array([[122, 149, 153, 139, 112, 135, 129, 109, 145, 142, 155, 131, 142,
        131, 116, 149],
       [114, 118, 111, 133, 120, 125, 151, 126, 147, 114, 116, 131, 141,
        110, 127, 134],
       [111, 122, 124, 137, 125, 114, 148, 120, 147, 126, 117, 117, 134,
        117, 125, 128],
       [145, 139, 131, 114, 121, 120, 136, 128, 138, 136, 148, 130, 129,
        133, 109, 141],
       [113, 123, 120, 135, 124, 120, 146, 125, 142, 122, 118, 122, 134,
        119, 125, 130],
       [122, 125, 113, 127, 135, 124, 121, 129, 133, 131, 130, 120, 132,
        136, 118, 126],
       [120, 129, 117, 133, 125, 128, 138, 130, 133, 118, 125, 130, 131,
        129, 123, 133],
       [130, 141, 141, 142, 122, 144, 142, 123, 136, 127, 116, 124, 107,
        136, 139, 117],
       [129, 131, 138, 136, 124, 131, 129, 118, 143, 141, 143, 126, 147,
        131, 118, 132]])
The entry just left of the smallest entry: 124
The maximum?
Answer: 155
The entry just left of 137 is 124
The smallest entry?
Answer: 107
The entry just left of the largest entry is 142

135  151  140  103  128  117  127  151  143  129  117  137  115  111
The entry just right of 135 is 151
The last entry -> 111
Report the third entry from the right.
137
Report the 1st entry from the left.
135

B =
[[134 130 127 135 128 125 127 120 127 102 122 129 125 115 127 127]
 [132 127 130 137 129 134 133  99 130 137 129 128 114 156 125 133]]
Rows and columns are numbered from 0.
The entry just right of the smallest entry is 130
Give the entry just left of 114.
A: 128
The entry in row 1 and column 0 is 132
The bottom-right entry: 133
The entry at row 1, column 1 -> 127
Give the entry in row 0 and column 0.
A: 134
The entry at row 0, column 1 -> 130
The entry in the top-right corner: 127

[132 131 128 154 112 127 123 118 131 106]
The entry just right of the largest entry is 112
The entry just left of the largest entry is 128
Give the third entry from the right.
118

Questions about the row below.
1) What is the entry just right of 146?
2) What is the entry just right of the smallest entry?
146	118	105	132	129	135	124	147	114	117	140	109	125
1) 118
2) 132
